One turn moves every row onto another: examples first, then more rows asked
mamab: [  3   6 -12   8   2  -7 -14  -2   9 -11 -21  13  -5  -8  10  -2]
ludoz: [ -9   7   0  -9   3 -30  -7  -1 -12 -10  -9   9   9  -2  -1   5]
dabi: [-13   6  -5 -10   6 -29  -6   1  -7  -8   3  12  12  -4   0   6]
zoru: [-13  10  -6 -14   1  10   1  -4 -10  14 -10  -9  -5  -7   8   4]
Zusad: [-13  -1  -8  -8   9 -22  -4  19 -10   7 -11   4  -5   2  -4   2]
fedal: [ -6   4  -6  -7   1 -29   1  -5  -1  -5  -5  13  10   7  -1  10]
rezuz: [ -7  14  -3 -12  -5  -7   3 -22  -3  -3  -5   3  11  -1   8  11]
zato: [  2   8 -15   9   3   4 -14   1   6  -4 -20   7 -10  -9   8  -6]
kulas: [  4   9 -13   9   2  -6 -14  -4   8 -11 -18  14  -4  -6   6  -3]
dibo: [  4  10 -14   8   0   2 -11  -8   9  -7 -18  10  -5  -7   9  -3]
vorig: [-10   2  -6 -13   6   3   3  -1 -11  13   0 -12  -6  -1   4   8]
pov: [ -6   2  -1 -10   6 -28  -1  -3 -10  -6   2   3   7   4  -3  11]
Dalod: [-15   3 -12  -9  13 -13 -14  19 -12  -1 -12   5   1  -5  -7  -4]
takir: [  2   6 -13   7   2   3 -12   1   8  -5 -21   8  -9 -10  12  -3]
mafad: [  2   5 -13   7   4  -4 -15   5   7  -8 -22  11  -8  -9  10  -5]
lote: [  4   8 -13   8   0   0 -12  -6  10  -8 -19  11  -5  -8  12  -1]
Bunem: [-19   3  -9 -11  11 -14  -8  18 -13   6  -3   1  -3 -10   0  -1]
Raso: [-15   4  -4 -11   9 -14  -9  17 -18   6 -15  -2  -6  -8  -1  -1]
depu: [-14   8 -15 -12   7  15  -5   5  -7  12  -9  -5  -2  -7   2  -1]
fanob: [ -7  14 -13 -11  -1   7   0 -19   1  -1  -3   5  14  -1   5   8]
kobu: [ -6   8  -9 -10  -4  -2   9 -17   3   8  -3   3   6   5   7  13]
gol: [  2   7 -14   9   4  -5 -16   4   5  -8 -21  11  -8  -8   5  -6]
Kanok: [-13   2 -11 -10   4   5   4   6  -5  20  -9  -6  -8   0   3   5]
vud: [ -5   6  -4 -12   1  -7   6 -17  -5   1   5  -3   7   3   5  15]
semid: [-17   8 -11 -13   5   9   0   0  -7  14   1  -6  -2 -10   8   4]
nibod: [-11  -2  -4 -10  11 -17  -4  14 -16   5  -2  -6  -6  -1  -3   4]
Tida: [ -8   9  -9  -9   5 -22  -8  -5  -4 -15  -6  15  18   0  -5   4]
nize: [-11  12  -7 -12  -1  -6   2 -18   0   0   7   5  13  -4   9  11]

semid moves to Bunem
zato moves to gol
Where do these go?
Tida moves to fanob
kobu moves to Kanok
ludoz moves to rezuz
mamab moves to lote
vorig moves to nibod

One turn moves every row onto another: examples first, then more rows asked
lut: [  7  -2  -7  18  -3 -11  -5  20  13  -7   6 -11  12  -2  -9 -18 -15]
Retag: [  6  -1  -8  19   2  -6 -12   6  -2   1 -36   0  21   0 -10 -17  -6]
tas: [ -2  -5 -11  17  -5  -9   6  12  13  -1  10  -8  19   0 -10 -10 -20]
fezaz: [ 20   2 -23  17   0  -9   5   7  12   1   3  -2   7  -6 -11  -2  -2]
Fozi: [  3  -2 -15  18   2  -4   0  -3  -3   7 -34   5  25   0 -12  -6  -6]
Fise: [  6   2 -10  19   3   9   3  10   9  -1 -14 -16   4 -11 -10 -18 -11]
rutok: [ -2  -3  -4  18   6  -7 -16  11 -20  -3  -1   5  22  -2  -7   8 -19]
koze: [ 20   2 -14  18   0 -10  -6  16  13  -6   2  -7   4  -6  -9 -14  -4]
rizu: [ -4  -4 -10  18   0  -5  -1   0  -3   6 -32   2  29   2 -11 -10 -12]
sova: [  6  -3 -21  16  -3  -8  13   4  12   4   8  -2  16  -3 -12   0 -12]
zugi: [ 10   1  -7  18   9  -8 -21  12 -20  -4  -5   7  14  -5  -7   8  -9]
gazif: [  0  -4 -28  15   7  -1  -2 -14  -6   2  -9  -1  29   0 -13  -5  -7]
teroz: [  4   2 -16  18   2  11  13   3   8   5 -13 -12   7 -11 -12  -9 -11]
zetuf: [-11  -6 -18  16   4  -3  -8  -6  -5  -3  -7  -7  33   3 -12 -15 -17]
buz: [ 16   6   0  21  -2  -5 -14  11   2  -2   5   5  12  11 -11  11  -8]
sibuv: [ 10   4   0  20  -4  -4 -10   9   2  -1   7   6  16  12 -12  13 -12]
Gami: [  1  -2  -9  17   7  -7 -11   7 -20   0  -1   8  21  -3  -8  14 -15]
Fozib: [ 14   1 -29  16  10  -2 -11 -10  -6  -2 -14  -1  19  -3 -12  -9   3]
Vak: [ -2  -3  -6  19   0  -6  -8   5  -2   2 -33  -1  27   2 -10 -17 -12]
zogum: [ 14   5  -2  20  -3  -4 -10   9   2  -1   6   6  14  11 -12  14  -9]
ruba: [  9   4   2  20  -4  -5 -13  12   2  -2   7   4  16  12 -11  10 -13]
fadil: [  9   0 -11  17   9  -7 -14   7 -20  -1  -4   9  16  -5  -8  14  -9]
Fabe: [  3  -1  -3  18   8  -8 -22  15 -19  -5  -3   4  17  -3  -6   4 -15]
Gafiv: [ -1   0  -9  19   1   9   6  10   9   0 -12 -16   8  -9 -11 -18 -16]
varu: [ -2   0 -12  18   0  10  12   5   8   3 -11 -14  10  -9 -12 -12 -16]
vin: [ 13   5   3  21  -3  -5 -15  13   2  -4   6   4  14  12 -11   8 -11]
figas: [  9   0 -14  19   3  -5  -7   0  -3   4 -37   3  21  -2 -11 -10  -2]
rimit: [ 10   3 -15  19   3  10   7   6   8   2 -15 -13   3 -12 -11 -13  -8]
tefav: [ -3  -3 -12  17   6  -5 -21   2  -5 -10 -11 -11  25   2 -10 -25 -13]
numig: [ 13   1 -19  17  10  -4 -23   0  -5  -9 -15  -7  17  -2 -10 -21  -1]

sova moves to tas
Gami moves to rutok
Gafiv moves to Fise
Where do these go?
Vak moves to Retag
gazif moves to zetuf
buz moves to zogum

